128 stands for zero in the data rows.
Some points, one per row:
  128  058  149  110  099  144  163  093  095  118  107  136  089  131  106  108  103  102  101  152  112  121  121  087
  126  116  106  137  137  103  115  124  123  134  086  155  153  114  116  122  112  146  161  141  137  143  143  155
  120  160  117  092  111  150  113  125  102  122  155  116  120  124  166  112  113  110  096  144  073  113  147  120
  125  113  119  111  097  137  142  099  104  111  115  104  110  114  134  117  099  120  106  145  088  138  143  099
  117  118  131  105  106  118  159  112  118  119  107  114  098  107  130  110  089  141  123  172  094  138  159  115
  124  161  131  097  116  129  128  142  112  140  144  130  104  113  164  101  114  126  095  145  089  112  145  133
  121  167  122  106  116  141  126  145  109  129  159  114  125  132  156  118  121  124  092  132  099  116  132  128
  128  127  154  131  128  116  119  113  150  114  130  118  146  140  126  152  172  153  106  154  140  114  088  115
  139  101  102  126  122  103  123  132  121  127  090  145  153  123  123  118  120  144  166  147  136  136  151  152
  128  102  125  106  094  122  148  099  104  119  108  119  113  110  143  109  104  126  117  167  074  122  158  103
  109  170  128  136  136  126  134  096  118  168  167  122  174  109  129  198  145  130  102  142  103  082  163  033
  149  055  138  167  119  115  175  127  111  119  106  134  107  160  067  098  113  118  117  134  178  153  088  148
  124  118  159  151  139  105  120  108  168  106  123  123  139  133  114  148  170  171  107  152  154  124  075  120
  130  145  121  142  128  118  127  150  124  127  150  117  128  137  139  102  122  126  117  133  117  137  128  170
  119  140  098  161  150  110  109  129  137  152  125  162  157  096  131  151  114  138  150  118  136  123  157  126
  130  118  113  127  126  111  124  140  127  138  090  142  131  115  129  118  116  141  148  128  139  134  137  145
  130  118  124  118  103  166  161  117  116  100  129  074  074  147  124  136  095  107  107  105  133  164  111  090
  152  119  107  146  115  151  163  147  128  099  135  070  118  178  106  154  122  122  145  096  192  174  099  142
  123  068  160  122  107  135  163  095  101  122  101  142  082  121  095  099  096  108  090  143  119  130  115  094
  125  139  122  117  108  176  168  122  130  101  131  068  070  141  126  143  090  111  103  092  141  167  106  094
  129  173  132  114  119  172  136  148  131  115  153  082  090  143  154  140  126  114  088  086  135  139  088  108
  134  186  112  114  147  134  100  164  124  159  166  140  195  161  130  177  183  135  142  110  168  102  122  137
  148  174  118  138  130  132  130  173  113  140  186  099  182  196  127  158  180  126  107  115  168  120  103  142
  109  077  168  154  161  109  078  066  199  073  120  139  093  073  135  100  130  143  144  160  058  129  121  148
  120  105  134  140  160  108  088  107  160  123  104  164  140  082  127  108  123  133  194  136  084  123  166  157
  122  082  146  136  116  137  168  104  102  115  105  121  086  141  092  106  096  108  100  123  135  149  102  103
  103  118  150  115  133  129  132  088  154  106  134  119  094  085  134  105  096  126  146  158  037  122  175  111
  124  146  116  127  144  117  091  141  132  138  123  158  155  125  142  122  142  131  130  121  134  121  124  156
  132  156  153  133  145  116  085  140  155  129  148  140  149  139  152  135  187  148  096  125  140  100  081  144
  115  134  162  125  132  128  134  100  142  131  141  118  142  112  121  135  143  133  139  145  079  110  146  093
  131  152  111  126  141  117  082  150  117  143  120  164  162  120  147  117  140  126  137  118  124  117  133  162
  149  096  126  139  126  139  144  158  101  117  165  133  110  181  105  102  138  101  109  120  173  127  099  160
  140  066  143  158  122  116  169  123  121  119  109  132  102  144  079  096  110  123  123  139  154  147  104  144
  124  080  141  119  113  137  154  102  105  128  114  141  110  127  106  128  112  113  109  148  122  118  128  088
  116  160  125  097  114  137  127  141  116  130  147  124  107  112  167  106  115  124  095  141  082  116  146  130
  128  128  143  137  139  109  135  129  131  150  112  147  167  135  100  148  148  144  141  126  157  124  123  120
  131  177  131  109  107  176  128  145  117  125  156  081  077  136  170  134  125  090  080  064  129  139  088  108
  102  086  172  138  139  135  145  080  136  120  119  148  081  088  103  097  096  106  118  136  073  119  142  094
  158  113  105  151  109  158  170  148  128  090  138  057  101  182  107  148  113  114  141  087  196  184  091  146
  134  141  120  131  139  115  127  131  122  151  119  137  193  160  104  174  166  144  155  131  165  121  127  121
  132  176  134  113  108  180  137  146  118  123  157  077  080  137  167  131  121  093  075  061  133  146  087  103
  125  121  156  152  144  116  107  094  155  095  132  112  155  146  110  158  172  154  103  155  137  125  080  111
  136  150  114  118  134  106  089  160  129  149  119  172  156  114  161  105  147  136  140  118  136  109  139  172
  110  117  133  143  170  104  100  121  172  123  107  160  127  082  113  112  113  144  193  145  097  134  169  166
  160  114  119  159  107  147  168  158  138  105  118  072  091  163  116  128  119  117  131  080  201  177  086  152
  109  164  118  103  119  141  117  135  114  135  153  120  114  119  160  110  108  124  088  137  083  119  138  125
  138  110  105  122  128  103  118  134  123  134  091  150  163  123  121  130  131  149  169  144  143  130  151  147
  144  178  116  121  139  127  092  159  124  166  150  148  200  161  139  163  188  131  130  107  160  100  115  133
  142  138  121  139  132  139  124  150  134  133  106  121  132  144  127  149  136  125  148  076  190  156  104  138
  131  171  120  115  144  141  108  154  121  148  152  138  173  167  124  160  167  131  131  117  157  110  124  129
  104  074  187  141  142  137  148  076  137  115  115  150  072  093  094  084  096  100  118  128  072  124  129  098
  145  126  110  155  123  139  173  158  145  120  132  084  104  158  106  148  123  135  137  090  205  172  103  151
  150  180  110  135  129  135  131  171  113  141  188  097  182  193  120  165  177  125  107  113  171  121  098  142
  127  068  132  146  140  120  131  116  109  128  086  170  131  139  074  115  110  118  146  124  172  145  108  131
  147  060  132  153  108  121  163  114  095  111  120  125  110  152  085  106  116  111  120  143  159  139  109  130
  114  158  128  102  118  127  132  133  117  137  143  133  107  104  161  112  110  127  101  146  088  110  153  121
  144  070  126  148  114  125  157  120  100  111  125  127  120  160  092  104  115  107  121  134  153  140  100  133
  128  143  111  121  141  116  106  162  140  136  125  156  139  122  140  113  131  137  151  128  133  124  144  176
  120  114  137  153  139  116  143  125  151  107  135  114  121  122  104  106  111  135  149  143  100  146  143  156
  131  181  125  128  143  121  103  149  122  166  143  153  180  137  136  156  166  133  124  110  146  099  124  123
  142  123  114  143  127  144  132  149  138  129  098  111  112  146  118  143  118  129  151  071  194  168  097  138
  110  107  142  134  163  095  112  125  181  125  104  168  122  079  118  102  113  155  197  143  102  131  175  173
  127  127  121  117  112  164  152  119  126  102  129  076  090  142  127  143  097  115  129  111  131  158  125  104
  117  096  151  127  124  127  135  088  136  109  127  124  105  097  128  099  105  117  136  148  055  123  150  112
  153  121  121  155  115  138  167  151  127  115  126  084  099  152  123  122  115  124  115  090  180  167  091  146
Here are 23 more points, each followed by its number:
  125  137  129  104  111  130  158  124  118  138  132  110  144  142  117  154  138  144  119  157  127  123  139  096 0
  142  167  133  101  109  172  129  148  133  123  159  090  086  145  171  135  141  114  091  090  140  129  096  115 1
  139  148  107  142  133  123  126  165  116  121  157  113  136  154  136  106  129  125  111  126  137  142  117  179 2
  132  188  143  088  108  144  125  150  115  152  175  105  149  156  152  157  166  130  094  129  114  089  127  093 3
  112  119  121  111  107  122  153  105  109  119  111  114  108  111  123  111  086  139  108  157  090  143  148  113 4
  131  102  109  132  129  093  120  135  127  143  074  158  144  109  121  113  116  149  163  141  141  132  147  154 5
  118  159  128  113  124  125  115  130  111  144  141  133  133  110  157  119  124  121  092  127  091  105  136  114 6
  115  120  139  127  160  104  109  129  168  134  102  168  129  087  127  105  117  147  189  138  105  126  163  171 7
  111  123  140  119  132  129  131  101  145  108  140  117  104  098  135  107  103  124  141  153  055  124  165  123 8
  126  137  124  122  103  172  166  124  128  104  125  066  070  141  125  143  093  118  107  089  149  173  106  090 9
  116  155  115  093  111  146  113  129  104  123  153  113  114  122  165  116  115  111  095  145  072  110  146  120 10
  104  169  131  126  126  128  147  112  124  164  167  127  160  102  129  197  144  148  115  157  114  075  176  047 11
  123  108  141  151  154  106  117  119  162  124  104  152  127  095  117  108  117  136  175  121  110  140  145  163 12
  108  118  140  134  168  109  104  118  173  121  104  166  127  088  114  109  114  143  195  142  095  137  166  167 13
  111  073  177  149  156  101  084  070  202  073  114  144  089  068  145  087  137  148  150  168  062  120  126  151 14
  138  076  122  161  120  133  164  113  104  110  126  119  103  156  084  119  105  106  120  124  160  148  096  119 15
  148  125  107  135  125  149  127  140  135  118  101  105  118  153  123  151  128  117  155  071  191  172  101  135 16
  109  142  175  126  134  134  138  095  146  131  154  110  139  112  119  139  147  130  132  143  066  105  144  078 17
  114  104  151  139  160  091  108  117  174  131  097  180  128  077  128  095  121  147  193  137  099  120  166  165 18
  099  093  158  149  168  115  080  071  202  061  128  136  092  081  134  106  127  148  154  167  060  134  122  150 19
  132  145  115  132  138  117  129  145  122  138  127  128  181  159  106  162  155  148  151  132  167  129  131  131 20
  118  167  122  159  161  096  113  135  149  192  129  177  199  103  110  197  169  157  155  124  172  088  155  094 21
  108  166  131  122  122  128  143  117  122  161  162  128  150  103  135  178  140  142  109  153  109  081  168  063 22
Which of these numbered points is nearest to each point below, looking only along the 3 directions in which the first points spread most? Its number follows each.
  118  119  141  138  153  116  108  117  159  125  113  151  123  092  129  111  118  130  168  120  096  131  148  153 > 12
  140  129  119  145  132  143  130  146  137  124  097  113  118  142  123  146  121  122  151  067  196  172  099  138 > 16
  130  132  118  113  100  176  165  121  115  099  133  057  079  153  129  150  094  109  113  103  141  165  114  091 > 9
  106  172  126  137  136  133  138  096  116  165  167  118  174  102  131  201  144  129  101  141  100  082  160  034 > 11
  121  147  112  126  139  116  094  139  123  150  122  166  151  108  151  117  130  125  130  120  119  114  143  147 > 11
  147  121  104  137  125  153  126  139  139  115  107  101  125  146  122  157  125  114  157  076  189  162  107  133 > 16
  108  082  168  158  158  108  078  060  189  071  121  139  092  073  136  096  138  144  140  159  055  129  121  145 > 19
  118  106  146  141  156  096  103  116  173  134  101  175  132  073  122  097  123  146  190  135  100  126  167  168 > 18
  134  091  150  138  144  134  085  113  140  100  134  158  099  131  140  100  153  110  095  130  135  111  075  143 > 0
  134  151  114  140  124  122  130  154  113  129  155  111  141  153  136  116  130  126  111  131  131  135  119  160 > 2
  144  164  131  116  138  117  102  158  132  162  136  155  182  137  141  150  183  140  150  121  154  098  132  143 > 21
  134  177  129  114  111  169  129  150  116  127  163  083  096  149  160  137  136  097  086  073  137  136  091  115 > 1
Here are 23 other points, each followed by its number:
  141  058  132  132  132  113  132  114  109  128  084  178  129  141  085  118  126  121  158  130  172  128  124  134 0
  143  068  117  162  120  126  165  117  097  102  123  117  114  168  075  112  105  110  127  136  161  153  095  139 1
  125  144  134  104  103  132  164  123  114  138  139  102  140  150  116  159  144  148  115  156  123  114  136  083 2
  140  152  132  111  115  166  122  136  127  123  150  095  095  132  164  130  130  097  104  082  120  134  106  110 3
  131  191  152  102  110  138  134  150  111  165  164  120  152  139  153  142  169  128  079  121  116  090  115  092 4
  133  144  128  104  107  129  119  131  103  143  135  128  134  117  168  114  136  122  105  140  093  103  141  118 5
  122  124  144  154  147  113  105  098  152  107  129  125  158  133  113  158  160  152  114  150  134  123  098  112 6
  125  124  161  136  158  109  105  117  175  137  123  152  156  107  119  140  168  149  182  136  114  110  143  137 7
  129  148  159  137  149  113  088  131  163  126  143  141  146  131  146  133  183  150  107  128  133  102  086  143 8
  132  059  129  129  136  125  143  121  120  124  090  167  125  146  080  121  116  126  160  142  175  137  127  141 9
  140  128  098  129  132  161  132  145  147  109  113  101  116  161  117  164  116  125  165  080  198  175  109  141 10
  130  154  098  186  146  148  160  143  157  129  158  083  106  124  113  181  110  122  132  079  193  163  114  116 11
  128  150  113  127  146  112  092  151  123  147  122  163  163  126  142  123  138  129  139  115  138  123  129  157 12
  132  138  133  129  133  102  137  148  133  159  099  153  188  143  101  158  165  163  152  130  178  119  125  128 13
  132  140  153  124  146  123  117  133  161  146  131  142  151  120  127  148  168  143  173  121  130  111  138  129 14
  131  074  128  134  130  132  132  114  110  119  102  149  117  144  089  126  116  109  141  119  160  142  115  124 15
  140  164  118  133  127  131  134  160  112  135  172  100  168  180  126  151  161  128  109  125  152  125  111  136 16
  136  135  119  121  136  116  130  144  126  149  121  138  184  153  102  170  168  163  164  139  182  122  137  132 17
  141  093  113  137  110  112  159  129  113  109  122  110  121  149  111  109  109  133  139  160  138  145  136  151 18
  135  166  117  117  147  137  100  157  123  150  149  145  181  167  123  163  174  131  142  113  165  108  123  137 19
  136  153  109  147  129  120  126  164  116  127  159  113  137  153  140  106  127  125  112  128  136  140  118  181 20
  144  177  117  118  132  138  098  155  122  157  152  134  178  158  145  158  177  122  122  100  154  107  111  126 21
  110  161  119  099  117  139  123  136  109  129  150  119  112  118  159  108  107  122  084  136  085  114  144  124 22
Which of these numbered points is nearest to each point below, looking only along the 3 directions in which the first points spread most? Its number follows each.
  147  156  131  102  098  178  126  146  117  124  151  086  076  141  185  129  134  093  088  071  131  129  099  102 > 3
  135  077  163  143  146  136  086  103  146  091  135  160  085  131  136  093  157  107  083  131  137  110  059  138 > 18
  148  159  133  098  095  176  130  145  117  127  157  079  080  141  184  125  133  093  086  072  134  129  099  102 > 3
  132  068  125  130  135  119  138  124  122  127  088  167  129  139  088  119  116  131  160  142  169  137  131  145 > 0
  133  143  101  109  136  118  100  158  126  137  120  157  156  125  147  121  133  132  156  131  139  123  150  169 > 14
  129  075  126  141  137  117  128  119  112  129  086  167  136  135  084  116  113  123  150  127  165  142  117  135 > 0
  147  163  116  135  126  133  139  168  111  129  177  093  170  192  117  146  167  131  119  123  165  126  108  149 > 16
  144  164  126  105  104  183  125  140  115  120  162  077  087  147  174  138  132  085  083  068  125  136  093  097 > 3
  140  167  132  109  100  170  141  153  127  133  146  089  073  134  176  122  130  099  080  069  137  139  092  103 > 3
  128  163  131  115  117  163  120  137  125  125  146  097  089  126  161  129  125  098  102  077  120  136  103  117 > 3
  109  107  142  137  162  101  108  125  180  133  099  169  124  079  117  100  120  149  198  146  100  129  171  173 > 7
  136  192  127  126  150  122  097  165  121  170  146  156  192  155  131  159  181  134  125  096  164  101  110  135 > 19
